One vector is turned by the same rotation once a tick. Each row is the vector after some number of ticks, and that number follows the row.
The counts run from 0 to 148.
-12  -76  -62  26  11  6  -21  3  29  29  -22  9  16  65  -5  -24  -3  26  -2  53  -38 -> 15
-14  -10  -81  -36  -22  13  -9  52  -27  18  -27  17  -9  44  -28  -28  24  15  -28  -13  -57 -> 27
-21  -66  -71  1  -15  -1  -8  36  29  27  -30  9  3  57  -4  -21  -1  47  -3  29  -35 -> 19
-9  -4  -48  39  -35  -1  -15  -39  105  23  -9  11  2  -7  26  38  -17  10  -20  31  25 -> 134
-2  -51  -66  23  -11  -3  -24  45  18  36  -2  14  -36  71  -16  -44  24  35  -24  1  -50 -> 21
-4  -26  -50  -27  -19  -29  -16  39  -42  -12  -18  9  -10  47  -9  -33  64  15  -37  -20  -63 -> 30
61  -7  11  1  3  32  9  26  -15  8  7  -33  -37  22  -20  -35  39  40  12  -81  10 -> 67
-14  -36  -54  1  -26  27  -27  29  17  40  -26  11  -9  66  -20  -37  -13  23  2  39  -45 -> 18
10  -5  -45  -73  -29  -2  -20  46  -50  -10  -35  -11  34  17  -24  -31  19  23  -10  -14  -81 -> 32
14  20  13  86  2  -3  34  23  -13  -14  -32  5  -50  -32  11  36  29  17  -59  -27  45 -> 99
-22  -87  34  -22  -5  12  -12  -45  -35  -18  46  14  34  48  -3  -55  6  -40  22  53  -12 -> 2
-21  48  -43  46  -32  3  -39  -14  85  69  -14  30  -15  11  -18  25  -19  -31  -1  5  48 -> 137
102  61  2  -35  -22  -8  21  -4  -11  0  8  -24  -1  1  -26  -15  24  40  9  -50  -7 -> 77
-3  -45  -62  -41  -27  -18  1  56  -12  -5  -25  9  15  45  13  -8  38  28  -39  -34  -64 -> 29
-18  -34  -79  -20  -24  -1  -14  55  -12  10  -41  -7  12  38  -29  -36  -4  42  -16  12  -49 -> 23
74  71  -2  -28  -34  4  36  -4  -7  0  -3  -35  18  -1  -5  9  17  44  4  -21  4 -> 78
-10  15  22  30  38  -13  -26  -11  -53  -76  -48  -12  -6  52  32  -6  6  45  29  1  -50 -> 48
12  10  -48  -51  -18  -6  -16  51  -50  3  -29  -1  9  46  -15  -26  43  -3  -18  -32  -71 -> 31
-1  43  41  42  41  -5  -25  -8  -58  -55  -44  -8  -12  48  5  -3  -5  25  12  4  -47 -> 49
19  -32  18  15  36  52  8  30  8  -19  -38  -56  -24  29  3  -31  30  74  2  -50  2 -> 61
-8  16  10  27  33  54  -24  8  -28  -36  -56  -25  1  35  7  -16  -36  81  33  -8  -6 -> 55
-42  -5  -49  21  -29  -26  -20  11  71  44  0  52  -10  -33  32  42  28  -35  -54  -33  1 -> 144
-63  13  -58  -40  -29  0  -26  43  54  26  -17  34  17  -51  -7  33  13  -47  -21  -21  12 -> 147
2  16  -44  56  -33  1  -28  -28  87  34  16  57  -32  -3  2  10  14  -21  -17  -5  16 -> 136
7  18  -37  36  -40  -2  -14  -65  81  25  13  10  25  -10  -2  23  -15  -5  32  41  49 -> 129
12  34  -18  53  -31  -12  -29  -77  88  34  20  -1  -18  -6  -1  19  15  -25  1  27  41 -> 131
-7  -6  25  54  31  18  -7  7  -30  -65  -47  -26  -2  30  20  -15  -6  57  21  -5  -34 -> 52
7  -47  -62  38  -5  -10  -31  25  19  52  -12  24  -23  70  -24  -49  1  24  -1  27  -35 -> 17
60  20  16  -18  12  58  17  31  -22  1  -7  -53  -10  18  -25  -41  35  55  21  -66  2 -> 68
-16  -9  32  24  -23  47  32  12  -3  -27  -7  -14  -10  -87  3  31  44  -7  -40  -39  60 -> 107
-47  -20  -35  -35  -44  -16  -29  15  63  8  -9  46  21  -50  22  53  8  -40  -29  -25  -3 -> 148
-15  2  -66  16  -37  -3  -24  -13  92  68  -27  24  14  -7  -2  35  -16  -3  -26  16  41 -> 138
-3  5  10  -4  24  -7  -29  1  -66  -85  -37  -16  29  32  15  -9  3  19  11  -4  -80 -> 43
-14  -9  43  -16  -47  38  15  -63  9  -25  24  -26  26  -49  -6  8  47  -23  -2  -11  79 -> 116
5  -43  3  24  -19  19  -21  -12  -12  42  11  8  7  63  -36  -63  -22  -6  41  67  -11 -> 8
-5  -59  -22  58  18  1  -38  -3  -7  17  16  20  -7  76  -18  -49  2  30  8  48  -7 -> 12
93  42  6  -3  -27  33  25  2  -18  6  5  -36  -12  31  -7  -6  51  30  13  -65  2 -> 72
20  21  30  28  59  65  -4  35  -23  -1  -53  -30  -14  46  -15  -44  -20  62  24  -38  -10 -> 59
-23  -82  -30  32  -8  5  -23  -28  3  6  22  20  3  73  -5  -23  3  28  34  55  -46 -> 11
54  9  20  21  26  66  -8  38  -28  0  -36  -50  -47  26  -6  -38  30  67  13  -59  7 -> 63
9  33  -15  -64  -30  -14  -12  28  -71  -40  -34  8  24  26  -31  -20  1  6  -15  -19  -73 -> 36
90  73  3  26  -31  -29  44  -28  -24  -18  17  -27  -10  18  1  13  39  20  -3  -12  -9 -> 81
76  98  -5  27  -5  -16  45  -23  3  -11  -23  -24  -4  -31  -11  27  -9  37  -17  16  6 -> 87
-20  35  57  24  -24  53  15  45  -9  -7  -45  -5  -3  -71  -16  3  15  -11  -30  -24  56 -> 105
26  28  8  56  -42  11  -28  -64  49  19  29  10  -3  18  -19  10  -4  -31  25  17  59 -> 127
43  90  14  61  -10  -22  27  2  -20  -8  -44  -2  -3  -33  -1  33  -11  5  -40  29  29 -> 91
30  51  12  53  -11  -8  25  8  13  -34  -57  -10  -11  -34  14  34  -19  38  -28  18  19 -> 92
-30  17  36  36  -23  32  44  19  3  -23  -39  -15  -9  -62  9  31  13  7  -39  -23  57 -> 102
31  -19  16  9  16  22  6  10  10  -21  -8  -41  -23  23  3  -19  47  66  0  -72  1 -> 66
-3  -60  -6  26  -16  12  -28  -37  -24  3  44  28  10  85  -24  -44  -9  -2  23  58  -26 -> 7
-9  4  43  36  -19  29  10  -12  -7  -19  4  0  -18  -45  -12  -1  44  -31  -39  -53  91 -> 108
16  47  38  -5  -50  33  -10  -62  -3  30  37  -12  24  -27  -27  1  34  -38  32  -26  68 -> 118
85  -1  6  -10  -32  31  9  18  7  -18  15  -47  -32  7  4  -15  62  31  13  -70  -1 -> 71
99  46  0  -7  -26  -24  51  -30  -12  -36  6  -48  7  -8  9  25  46  20  2  -33  -9 -> 80
-7  -58  -66  -12  -21  -27  -6  57  -12  -8  -10  6  -15  48  -4  -39  37  23  -26  -21  -46 -> 25
-10  31  -46  24  -28  -33  -36  20  74  50  -3  52  -25  -16  -11  20  17  -42  -33  -14  46 -> 141
20  -24  28  32  43  34  -14  23  -14  -17  -18  -37  -39  28  19  -31  40  53  8  -53  1 -> 62
-11  18  42  -20  -46  59  19  -46  19  -10  9  -17  34  -52  -17  -3  19  -7  7  -12  68 -> 115
-9  17  -20  -58  -27  -7  -5  24  -59  -48  -46  7  36  31  -16  -3  10  15  8  -7  -102 -> 37
6  5  1  49  -48  -3  -15  -83  64  20  10  11  22  1  2  51  0  -5  8  31  40 -> 130
-8  31  1  -39  -9  -13  -3  8  -57  -75  -37  -23  40  17  6  0  -8  22  25  0  -82 -> 42
-2  -5  8  12  33  41  13  45  5  -27  -52  -45  -14  13  0  -32  -16  80  22  -46  2 -> 60
36  93  18  83  -5  -40  56  -9  -4  -28  -25  -19  -20  -12  6  25  7  7  -49  14  25 -> 90
-5  14  13  25  38  6  -16  -13  -54  -83  -51  -20  28  26  27  4  3  40  18  -2  -48 -> 47
-22  -82  -80  2  -4  -8  -24  30  12  15  -20  12  -10  63  -8  -32  16  53  -24  8  -34 -> 20
-25  -24  -58  34  -36  -10  -9  -22  125  35  -10  34  -15  -4  -1  64  6  -9  -27  -6  9 -> 139
11  72  14  58  -3  17  43  22  -3  -13  -52  0  -28  -47  -13  34  -14  31  -34  8  38 -> 96
13  -4  -1  37  -38  27  9  -96  49  -8  20  -16  42  -17  2  31  0  -18  19  38  43 -> 125
-24  -9  -52  51  -32  -23  -10  6  87  47  16  44  -24  -9  2  30  38  -24  -26  -18  28 -> 140
-13  57  31  62  -2  25  7  25  -7  6  -37  6  -29  -65  -13  22  15  9  -40  -14  52 -> 100
10  -7  -39  -53  -38  -20  -9  42  -39  -30  -22  -1  34  32  10  -7  11  26  -23  0  -74 -> 33
